One turning vector, and how many ticks it has turned
The counts run from 0 to 245.
 -1.4 -15.6 -11.2 -10.5  -3.7   1.2   8.0 -10.2  -4.1  -1.6 -39.0  11.2  26.0 -13.5  -2.1   9.4  -9.2 -51.1  29.3 -34.3   5.3  15.4 -29.5  23.4 -19.9   9.7  15.4  10.5  29.8   1.7 -21.2 -27.0 -26.5  28.4 -28.5  29.4  13.8 -19.1   4.4   2.1  -5.3 -19.0  32.3  -1.3  10.8  -2.7 -11.1  -9.2  19.8 -17.4  16.5   0.9   4.1 -18.6  24.7  10.9  -9.8  20.4  17.8  17.8   2.9   6.2  23.5  14.4 -22.2  10.8  -0.7   5.7   9.2 -15.0  -1.7  26.1   3.5  44.6  33.1  41.1 -30.5   5.3  -8.6  16.7  -2.1  14.2  32.4  10.5  14.1   0.8  12.4
191
  1.1   0.8   5.5 -23.7 -13.8  25.6  10.6  16.8  20.0  23.1  15.5  -3.2 -33.9   1.5  31.0   4.0  40.8   8.8   5.5   6.8   5.5   9.3  11.9 -25.1 -23.7 -33.1  27.9 -32.0 -33.1  44.8  -1.1  -4.7 -18.2  21.4  -4.1 -19.0   8.5   2.5  11.9  23.2 -11.5 -20.5   9.7  -1.5 -15.9   8.8 -31.0  -4.3   5.5  -6.3  32.1 -32.2  -4.5  -0.9   6.3 -24.6  -1.8  19.3   2.5 -18.3 -41.7  -5.7  -5.5 -11.0 -20.0 -15.7  31.4 -29.4  16.4 -35.4   9.3 -15.3  -3.6   0.4   8.6 -18.2  23.2   1.0 -22.7 -12.9  12.6 -13.2 -10.7  -2.2  17.9  27.4  -5.1
157
  4.0  15.9  18.7   9.6   6.4 -17.1  15.3  -7.6   9.1  -1.0   7.9 -15.7  17.7  44.0 -11.5 -10.6   8.5  35.7   6.9  29.8   1.2  -4.8  -4.6 -28.9  17.2   9.6  -6.0 -15.6 -16.9  19.6  20.2  -6.0 -20.3 -32.6  29.9 -26.8 -17.0  26.4 -19.9 -20.7  -7.2  13.8 -12.2  -6.5 -21.4  -6.8  21.4  -3.0 -26.2 -16.2   0.6 -18.7  14.5   6.5 -38.5  22.2 -19.6 -11.4  23.5  -7.0   5.5  31.0  17.4   8.4  42.5  10.9   4.3  18.4  -8.7  -9.3  22.7  -7.3  -6.8 -40.3  36.7 -27.1  22.4   7.4 -26.7 -17.3  -6.3  18.0 -11.7  19.6  -9.6  27.4   1.7
172
 -1.8   0.3 -18.5  13.8 -12.5  24.0  -8.5   2.1  -8.6   0.0  12.9  41.6  22.1 -30.3  -2.2   8.9  29.3  21.6  26.2 -20.0 -13.2   7.5 -28.2  -7.6 -13.0   9.1   3.8   7.4   1.8   4.7  -8.3  -1.8 -21.0  -5.4 -22.5  18.9  -1.8   1.4   7.5 -11.7 -10.7 -16.1  41.1 -30.0 -52.3 -11.3 -45.6  15.3  -0.9  15.1  19.2 -21.5  -6.4  -8.4  19.6  -2.7  -8.8  16.6  13.8 -27.5  -5.5  -9.0  -5.6  19.5  -6.6  -3.1  15.7   2.2  33.8 -25.1  31.5   9.7  -0.4  48.8  31.8  13.3  -4.8  33.5  10.0  23.3  24.1  24.9  26.3  25.5 -15.7   1.5  17.6
56
  0.5 -24.2 -25.6  -2.1  -9.6  23.8 -14.0 -28.9 -28.8  -5.1  27.6   9.4  13.9  -3.3 -31.3   7.5  16.4  29.8  15.2 -21.3  -3.6  -4.2 -17.4  11.1  20.6 -12.9  -0.9  38.8  22.4 -12.1  18.2  33.8  34.9 -11.3 -23.8  29.6  -9.1  -2.2  32.7   4.4 -10.2  13.4  14.0 -25.1 -30.9  32.8   0.2  16.9  16.0  -1.4   3.1  33.2   0.5   9.7  -2.3  14.6   4.5  -2.7  10.4  21.5  21.5 -10.0   8.2   6.3  21.6  19.8 -23.6  31.3   3.4  11.0   7.6  15.8 -17.8   2.8 -23.7   9.4   8.8 -36.1  14.9  20.4  22.6  -1.0  24.0  14.6  -4.7 -37.4 -17.7
180
 -4.9 -22.2   4.1  22.2 -19.2 -10.5  19.2  -6.1  16.8  30.4   4.6 -42.6  -6.2  21.1  15.0 -32.5  -9.5  11.2 -18.3   5.8  24.6 -26.3   5.3 -18.3  -4.8   5.0 -10.5 -13.9 -23.1  -7.6  38.4  -4.0 -41.3 -18.1  25.3 -40.9 -10.7  -6.3  -5.0  -1.1  -1.2  -2.2 -23.2  14.4  13.8   0.8   8.5 -24.9 -35.4  11.5  -5.0 -10.4 -11.2   3.9 -22.8 -15.9  -1.2   7.8 -21.5 -14.4   4.3   9.2  48.1  -9.1  28.8  20.0 -10.1 -14.7  -9.6 -19.3   5.4  30.6 -33.6 -21.0 -19.7  -8.0  -3.7  -9.0 -16.1 -38.0 -47.1   3.4  10.5  -8.1 -16.7   2.3 -13.5
224
  5.1   0.0  24.8 -21.8   7.6  20.8  15.1  -5.1   8.2  26.9 -37.5 -44.2  10.4  51.0   7.8  -6.0  22.4   6.7  25.8   8.4  13.2  -8.6  19.8 -33.4  23.5 -17.2   9.4 -10.1 -12.3  -5.0   6.5   5.4  -2.5   9.0  18.5 -30.7 -19.5  13.8  27.0   1.9 -11.1 -16.1 -22.0  10.1  26.0  42.2   3.0 -39.0 -15.2   1.1  13.0  -4.7  -6.8  -4.1 -28.7   3.2 -11.3 -13.6  14.8  21.7   6.7  16.7  24.0  13.0  12.9  26.9 -16.7 -18.4 -22.6 -25.8 -10.8  -7.0 -31.8 -34.7 -13.4   4.6  19.4 -28.3 -22.9  10.7 -11.3   3.2   6.1   8.5   8.3   0.4 -20.6
37
  0.3 -22.2  -8.9   2.4   4.0 -29.5  41.2   4.3  21.1  -0.7   0.2  -1.9  -1.0   7.9  29.2  18.2  16.6  12.0 -44.5  25.6   9.1   6.9   8.4 -13.5 -16.0  30.8 -29.2 -24.2  -4.8  -8.1  16.8 -28.0 -41.1 -17.7  14.4   0.5   6.0 -31.3  -7.7  12.4  -9.3  12.7 -11.0  28.4 -16.7 -26.2  38.3   6.3 -12.2  -4.0 -26.0  14.7  27.5  -1.2 -11.8 -28.8  30.5   5.8   2.7  -1.7  -5.1  10.2  15.5  -5.5  29.5 -22.9 -14.2 -20.3   4.8 -13.2  22.3   7.2   1.8 -18.4 -11.8 -35.5 -21.4 -21.9 -21.5 -24.8 -19.4  16.7 -14.8 -16.9  23.0  10.2  -0.9
147
 16.7  -3.3 -10.5   9.0   1.3  15.3 -13.7   0.1   2.2 -28.8  22.4  45.1  19.8  -6.0 -11.5  29.2   3.8  -2.0  28.6 -18.7 -12.6  24.2 -29.8 -11.3  -8.1  25.1  24.2  26.1  12.8   2.2 -13.0   3.6   6.5   3.6 -33.0  43.9 -21.1  11.4  14.4  11.9 -16.0 -13.7  27.4 -19.7 -34.5   9.0   3.2  24.0  32.4 -16.1  17.3 -11.3  15.4  -4.3   7.6   3.5  -7.0  12.5  31.7  12.0   9.1   9.7  -5.0  -2.8 -24.6 -10.5  23.4  16.8  16.1  -6.1   5.8 -10.7   0.2  39.9  40.9  10.7  13.0   0.5  -3.8  24.1  39.7   7.8  -8.0  28.5  15.0 -13.6  21.7
14
  9.4   7.2  11.0  26.1 -14.5  27.4  -7.1   3.0  21.0   1.8  23.4  30.2  14.5   6.4   5.8  18.0  46.9  57.4   2.5  -1.4  -5.0   7.8  -3.4 -41.9   0.7  33.4 -10.2 -16.9 -12.3  -4.0  -2.8  -0.9 -31.2 -29.5   6.3  -2.7 -28.9   9.4   1.3 -20.0 -21.6  -4.1  14.4  -9.8 -43.2  -6.2 -10.6   5.7 -22.6  36.2   6.2 -20.4   4.0  -1.6 -12.3 -19.2  -2.4   6.5  14.3 -29.1   7.6   8.9  -3.2  28.1  15.7   3.0   3.9 -14.2  17.7 -26.1  24.1  -9.4 -17.1  17.0   9.0  -8.3  10.1  24.8  -0.4  11.8  25.8  38.2   0.7  27.8  -3.3  -5.0   8.8
57
  4.8  -6.3 -20.4   4.3  -0.1  23.6  -3.0  -2.3 -14.9   1.6   9.0  38.4  18.6 -31.7   4.8  13.3  26.5  17.5  26.8 -22.2 -14.7  10.9 -24.3   0.6 -22.0   1.9  11.1   7.4  14.8  15.3 -11.0  -0.7  -7.1   3.8 -34.1  21.2   5.8  -6.5  13.1  -5.6 -14.7 -14.4  39.3 -29.3 -45.5  -9.6 -51.4  17.1  10.1  11.3  16.1 -13.3   0.2 -10.4  28.3  -4.1  -0.7  10.4  16.3 -24.7 -10.0 -20.5 -14.9  14.6 -10.0 -11.9  12.0   5.8  25.8 -19.3  35.6  10.0  10.1  36.1  25.2   5.0  -8.2  29.2  11.2  19.1  22.8   7.2  26.8  17.7 -10.4   0.9   8.4
196
 24.7 -17.0 -29.4  -7.0  27.0  33.9   2.0   2.6  -1.6  11.6   7.8  18.9  22.1 -39.6  15.1   3.3 -11.0  11.6   7.3  -8.8 -37.1 -11.7  -2.6   5.8 -24.1   0.7   0.1  20.1   7.0 -31.9   2.7  -3.8  11.5  10.0 -22.4  32.0   3.2 -15.3  23.3  -3.5  -3.2  -7.8   3.9  -1.1 -13.3   1.7 -56.7  20.1  14.3  20.9  -0.8  -6.2 -12.6  -2.4  43.4 -29.8  27.3  18.1  11.5  -5.9 -14.7 -28.7  -7.9   0.7 -11.5 -16.6  11.7 -46.1  34.2  -9.7  26.3   8.9   0.7   6.5  -8.8   7.3 -10.5  20.3  25.4  26.0  30.9 -13.3  17.8 -26.8   6.2 -22.1  10.6
60
 -1.1 -30.5  -3.0  22.4  -5.5 -16.2  11.9  -7.6   6.5   4.8 -18.1 -16.5  19.0  25.5  -4.7  -3.5 -38.4 -25.5  15.5 -19.7  27.2 -14.8 -29.4   2.3  -0.6  40.8   5.5  19.6  12.4 -28.6  15.7  -4.4 -32.2  -9.7  -0.5   5.5 -11.7  -5.4   1.6   5.8  -7.6 -10.9  -2.5  12.2  24.4   9.2  44.7 -18.3  -2.8  -7.3 -10.6   7.0   4.0  -9.8 -23.0  11.9 -15.8   7.1   6.1  24.1  31.6  24.1  48.1 -10.7  12.5  26.1 -15.7  18.0 -17.8  -4.4 -13.1  25.9 -26.5  16.8  12.6  33.6 -26.8 -19.1 -13.3 -10.3 -42.6   8.2  11.4  18.2  -8.3 -18.3  10.4
228
 -9.3  11.7   0.3  -2.7 -47.2   5.0   5.8 -16.5   9.7  -1.3  12.0  -2.2   6.6  -7.9   2.4 -14.4  42.6   7.4 -10.1   5.0  -3.5  25.7  10.8  -9.8   2.5 -18.3  14.5 -13.0 -17.5  23.9  19.0 -16.0 -28.5   0.7  -5.9  -8.8  10.4  24.1 -12.8   3.6 -18.8   1.0   8.6 -14.3 -41.5  -7.9 -43.9 -10.5  -0.6 -12.9  18.0 -29.7  20.9   0.6   7.6   8.2 -22.9  11.6  10.7  -9.3 -28.1   9.6  24.6  17.1   5.7   7.8  27.2  10.4  14.1 -46.9  13.4  22.7 -15.3   8.7  20.3  10.1  18.4   3.1 -22.5   2.2  25.5  29.7  12.2  34.4  -4.5  50.2   3.6
94
 12.6 -25.7 -32.5  21.7  19.9 -22.2   9.2 -21.8  -8.1 -21.4   5.4  -0.3  34.8   6.0 -17.4  -4.3 -42.5  -8.8   0.1  -3.6  -0.6  -9.4 -23.5  12.0   4.2  37.1 -10.7  48.2  20.2 -49.7  19.6  -1.2   9.3 -22.4  -2.0  32.3  -9.5  -6.6   0.9   0.2   6.4  13.5  -9.9  -0.8  -3.4   0.7  29.4  13.0   5.8 -15.8 -33.4  21.8  15.4  -0.2  -0.5  14.3   3.1  -0.6   8.9  25.3  25.9  10.1  35.0 -18.7  33.8   7.8 -15.8  24.3  -2.0  11.8  12.1  20.6 -18.4  -6.8  10.8  14.0 -13.7 -30.9   9.3  -0.1  -7.0   0.5   3.0   5.1  -3.9 -26.5   8.6
227
  5.2 -22.5  23.1   5.8 -34.3   3.7  14.1   0.8  28.4  13.9  22.5   0.2 -26.0  21.4   6.1   4.9  17.7  15.6 -24.2   0.1  36.9  16.1   0.8 -12.7 -13.4   7.6   5.7 -27.8  -0.6  43.1  -7.8 -11.8 -56.7   4.6   2.3  -6.9  -6.2 -18.8  -4.7   0.6  -8.9   7.0  11.6  24.3  10.7   7.0  58.7  -5.2 -15.0  -0.9  38.5   1.8   7.7  -0.3 -37.2 -32.9  11.3  28.7   7.6 -16.5  -3.1  14.5  16.8  -2.7   3.2   3.6 -12.2 -23.2  -9.8  -9.1 -18.5  -4.1  -5.5  -0.8 -22.8 -26.1 -10.0  -8.6 -33.8 -24.5 -20.8   7.7 -24.5 -11.2  25.8  -5.2 -14.0
245
-12.3 -25.0   8.1   3.6 -55.3  11.8   0.5 -17.6  -2.6  36.8  13.3 -27.7 -22.7   3.7  -2.4 -23.3  24.8  10.8   3.2 -17.7  45.0 -10.3   1.8  -3.2   2.9 -25.8   9.5 -17.5  -7.9  31.2  14.9  14.4 -43.9  11.1  -1.8 -24.8   3.5  -9.7  13.6  -4.0 -13.4  -9.2  12.2   0.4  11.7  21.6  -4.7 -29.2 -23.8  12.9  30.3  -1.6 -17.9  -2.8 -17.1 -10.1  -8.6  18.5 -17.3 -20.3  -4.3  -3.0  40.9  14.1   9.5  38.3 -15.4  -2.0  -7.2 -24.3  -7.2  37.2 -27.8  12.5 -31.1   8.8  -5.7  -5.6 -10.8 -13.4 -29.8   9.2  31.0   5.2 -15.1  -0.8 -25.4
182
  3.2  12.7  -3.6  26.4 -10.5 -11.6  -9.4 -12.0  -5.1  -9.2  32.4  18.6  22.3   2.3 -35.3 -32.0 -11.7  11.4  29.3   2.4  -4.4   0.9 -33.0   1.0  -0.2   1.9   8.1  16.6  -8.9  35.4   9.9   3.0  -5.0 -15.6   8.6  -0.1  -1.3  25.2 -28.7 -29.3   4.5  15.2   6.4 -21.9 -28.2 -11.5  -5.3  13.2 -15.9 -23.4  17.6 -35.9  -1.5  13.1 -10.2  27.6 -27.0   2.7  16.1 -10.2  -1.4  17.7  29.7   5.3  26.6  14.0  30.7  45.2  13.1   1.6  19.0  11.3   0.3  -7.3  55.4  -8.3  19.0  30.8 -12.4  -7.8   9.9  12.4   7.8  31.0 -25.5  17.9  13.7
171
 -7.7 -10.4 -24.5  -8.9   3.4 -19.3   1.2 -24.8 -14.8   6.6   9.0   9.6  23.6  -9.4 -38.3 -20.0 -15.8 -53.2  36.1 -17.5   3.6   0.6 -30.1  44.6 -15.5 -13.6   7.0  44.7  15.8  10.7   5.5  -7.6  32.7  16.6  -9.5  38.1  21.9 -14.6   1.3 -11.4  18.9  21.5   1.2 -15.0   2.1   4.3 -19.4  16.5   0.2 -29.4  12.9   6.5  -3.3   5.0  21.5  20.4  11.5  12.6  -3.6  40.6   0.9   3.6  39.7 -11.2   0.8   9.7  -6.9  31.9  13.3  36.4   5.7  24.3   4.4  -8.9  32.9  23.6  -2.8 -13.5   8.9   5.5   7.4 -24.0  24.9   5.7  -3.0 -16.7  10.7
128
 -9.7   1.2   6.6 -27.4  31.9 -12.8  36.6   0.0  -2.7  18.3 -32.5 -44.8  16.2  44.6  25.2 -10.9   3.5  18.0  11.7  26.1  -7.4 -10.0  13.8 -24.5   6.6 -18.5   3.0 -23.9 -17.2  19.9  21.1 -16.8  -7.1  -5.8  17.9 -37.8  14.1   1.9  -2.9   5.6  -4.2  -8.9 -25.6   0.8   3.9   2.0  -1.2 -17.4  -7.3 -28.2 -11.0   1.4   3.7 -12.2 -11.0  23.7 -11.5 -21.3  16.9  -3.5  -7.6  19.6   6.8   3.5  32.5  -1.9   1.9  -7.3 -21.7 -24.4  31.6  -7.6   0.8 -49.4  19.9 -23.5   3.5 -13.8 -31.1 -26.6 -24.8  -5.2   6.4  -5.6   9.2  34.3 -11.6
173
 -2.1 -40.3 -15.8  18.4  -4.1 -11.1  17.1 -17.4  -6.4  25.0 -20.6 -16.7  21.1 -12.1  10.3 -16.1 -40.3  -4.4  -3.7 -21.6  15.7 -16.3 -32.0   9.5 -18.3  19.9 -11.7  -1.1  28.4 -14.0  11.2 -10.3 -53.5  -6.0 -11.8  -4.9   8.9 -28.2  -8.0 -15.8  -4.2 -10.9   9.2   7.1  19.1 -13.3  16.4 -17.3 -10.4   5.6  -8.1  18.2 -13.6 -16.1   4.6   5.9  -0.7   8.2   7.7 -34.4  21.1  -3.7  35.9  12.8  22.4  19.3 -17.3  -1.0  -9.6 -18.7  18.8  40.1  -3.8  15.5  -2.2  14.5 -50.5  14.8  -4.6 -20.1 -48.0  19.3  31.0 -13.2 -16.4 -15.3  -5.1
186
 -1.5  -5.1  16.3 -42.5 -12.6  24.6  14.8 -13.5   4.6  27.8 -28.2 -49.2  -2.5  19.5   3.4 -14.5  31.5  -8.6  15.5  -0.2  10.2  -2.9  28.9 -11.1  12.6 -46.5  21.6  -5.4 -16.7  -0.9   9.5  -0.3   8.6  27.9   2.7 -19.4   7.2   9.1  31.5  16.1  -9.2 -14.8 -22.0   3.5  19.9  39.0 -32.2 -35.7   2.3 -10.7  18.0  -0.4  -6.9  -2.8   4.9   0.5  -3.4  -0.5   2.3  23.8 -17.7   4.4  28.3   4.2  -6.4  23.4  -6.7 -22.4  -3.1 -33.0  -8.2  10.5 -29.5 -29.2 -21.9  13.6  17.9 -28.3 -21.7  11.5   3.2  -9.0  20.2   3.8  16.0  14.4 -29.2
178
 18.2   5.9 -13.7 -10.6  -8.7 -13.7  14.6 -30.4  20.8 -16.0  -8.0  -6.2  43.2   0.0 -10.1  -9.5  20.5 -10.0 -34.1  20.3 -16.4  23.4  28.6  12.3  -4.2   9.9 -26.6   6.1  -0.1 -34.5  13.8 -44.3  -4.6  -9.2  12.0  23.7   7.3   5.2 -17.4 -26.0  -4.2  41.1 -25.0  14.3  -4.8 -16.8  -6.6   5.2 -12.0 -11.6 -17.6   4.6  30.7  12.3   9.9 -12.9  21.0  10.0  11.0  35.1 -11.3  20.7  33.3  21.3  35.5   2.7 -12.2  -9.6  13.3  -5.2   4.2  24.8 -12.0 -36.6   0.1  -0.4  -2.4  -8.1 -17.3  23.9  28.7  29.9   6.6  -3.0  22.3  15.6  -1.0
48
 13.3 -14.3  -0.9  19.9 -29.5   2.7 -11.1  -5.8  17.6  15.5  34.3   3.0   4.8   0.5 -33.1 -45.1 -34.0 -32.8  16.2 -20.8  15.7  -7.8 -17.8  22.2 -18.7 -11.1  32.4  25.5  -1.2  29.1  -7.0   0.3  -3.2  22.2   5.0  10.2  -3.1  12.8 -10.5 -20.8  20.2   8.8  -0.2   4.3  23.7  16.4   7.3   3.7 -11.6 -17.5  46.8 -36.8 -22.4   8.7  -3.7 -15.0 -10.0  33.0  -0.8  16.1 -11.4   8.3  45.1 -12.1 -12.0  17.5  21.6   8.0  10.9  17.7 -38.5  18.6 -14.9  -7.1  18.0  21.8  14.7  16.3  -9.1  -7.0   9.0 -17.1  -6.9   3.4   4.1  -9.2   5.4
166
  1.2  -1.5 -23.5   1.1  57.4 -24.7  26.0   6.1  -8.1  -2.8  15.7  17.3  10.2  10.9   3.0  15.0  -7.9  22.3  11.5  26.9 -14.1   0.0 -26.5  -7.6 -14.5  18.7 -11.9   6.7  -4.8  17.5   5.8 -16.5   8.6 -26.6  11.8  19.7   8.2 -22.7  -9.5  -1.2   5.2  15.3  -6.5  -5.0 -29.2 -24.8  19.4  35.7  -1.1 -27.1 -19.7  13.4  18.6  -0.1   0.8   3.1  23.1  -6.1  12.6  -1.1   9.3  12.6 -17.0 -12.0  28.0 -38.0  -3.2  11.9   9.4  23.1  48.5 -29.2  26.1 -28.0  34.1 -39.3  -1.4  -9.7  -1.4 -25.6  -0.7 -20.2 -15.0 -10.3   4.0  -3.4  19.0
70
 -9.9  -0.3  10.6  11.7 -19.4 -11.7  10.2  12.6  17.6  26.2  19.7   5.5 -19.9  -3.4  -5.4 -34.0  -3.2 -25.5  21.0  -4.2  28.0   1.1 -18.5   6.2 -30.7  -4.6  17.0 -14.3 -21.9  63.7 -10.1 -13.1 -34.9  16.6  20.1 -11.1  13.6 -14.4 -23.8 -16.7  17.1   4.7   8.6  -0.6   6.0 -20.8  -1.6   1.0 -30.3  -7.4  41.7 -42.6 -13.1   2.1  -6.6 -20.0  -4.5  38.9 -12.8 -19.7 -24.3  14.2  29.8  -6.1  -8.0  -0.3  24.3  -3.5  15.2  11.6  -2.0   5.5  10.1   7.4  36.0  -0.9   1.2  27.2 -14.4 -26.7 -17.3 -12.4   1.2  -2.7  -1.6  14.9  14.1
208
  7.3 -10.0   7.3  20.8   7.0  12.7  -7.5  13.5   5.9 -13.2  26.2  38.1   1.6  24.3   3.2  34.7  15.5  26.1  30.3 -11.1   6.8   0.1 -36.5 -30.0   4.2  40.8  22.7   9.9   6.1  13.9 -16.6  16.7 -11.4 -16.0 -12.0  21.9 -39.6   8.4  19.6  14.2 -21.5 -19.5  28.4 -18.2 -29.3  15.6  37.5  16.1   8.0   3.9  20.1 -11.9   7.8 -10.9 -21.5   1.3 -23.5   3.9  28.8  -0.3  24.8  17.6 -12.9  -4.0  -8.3  -5.2   3.6  17.9   5.4  -4.8   8.5 -25.9  -9.0  40.3  30.8   2.5  12.7   1.9  -0.6   8.9  10.7   3.8 -15.9  35.7   6.0 -17.3  15.6
155
 -1.6 -13.2  -2.8  42.9 -20.9  -3.1   2.7  -5.1  14.7  16.2  39.6 -17.0   0.4  22.8  -3.9 -25.4  -7.2  40.0  -5.6   8.4  17.1 -25.9  -8.5 -15.0   6.6  20.7 -14.0   2.7 -15.8  -7.1  36.5  14.6 -18.6 -39.5  30.3 -31.6 -27.3  10.6   0.4 -11.0  -3.5  10.9 -15.3   0.9 -10.7   5.5  23.8  -6.1 -36.7  16.4  -3.6  -6.7 -12.1   9.7 -42.2  -6.7  -5.0   0.6  -3.5 -17.2  19.1  11.8  32.1  -7.0  43.2  25.6  -7.3  11.7  -5.1  -5.1  10.4  18.2 -31.3 -17.4 -11.3 -13.4   8.2  -2.7  -0.3 -30.7 -20.9   3.2  -2.3   6.5 -30.7 -17.8  -6.3
83
-17.8 -15.2   2.1 -37.3  23.4  -7.4  34.6   2.7  -9.6   1.8 -30.9  -1.0  -3.2  17.8  26.3  44.9  62.4  12.5  19.1   1.7  13.9  20.8  -6.0 -13.2  -4.0 -12.4  -0.9 -26.8   2.5  23.2  -4.9 -10.3 -14.2   2.4 -20.2   8.7  10.2 -37.5  28.8  31.5 -26.2 -21.2  25.3  -3.5 -19.7   3.2  10.7  -4.2  18.0  -7.8   1.0  36.3  23.8 -19.2  10.4   5.1  15.0  -2.4  17.0   7.7  -2.1   4.4 -16.5  11.8  -4.9 -17.9 -26.0  -9.6  -5.0 -24.3  33.2 -13.4  13.7  12.4   4.2 -12.1 -20.4 -41.0 -15.4   0.1 -16.9  13.4  16.7   5.1  30.9  13.0  -9.6
54
 19.5 -20.5 -30.6  16.7  39.6  25.8   5.0   7.6 -15.1   0.8  41.4  27.3  11.0  -6.4  10.5  19.7  -5.9  59.6   9.6   4.0 -24.9 -18.5 -20.8 -16.7   1.9  11.6   1.8  19.6   5.8   1.3  16.8  26.6  16.7 -25.2 -13.6  13.7 -16.3  -6.3  22.5   9.9  -5.8  -3.9   3.9 -16.6 -40.2   4.6  -1.0  42.4  17.8   5.2  -4.1   6.9  -7.7  -0.5  -2.1  -6.8  10.9 -11.9  22.2 -29.9   7.2  -9.2 -31.8 -13.3  17.0 -27.0   5.5  -1.1   9.4  -3.2  40.9 -25.2  -1.4  -7.7  -0.8 -34.0  11.7   9.7  15.3 -12.1  16.0 -22.0 -13.5 -14.1  -3.8 -30.8   0.1
159
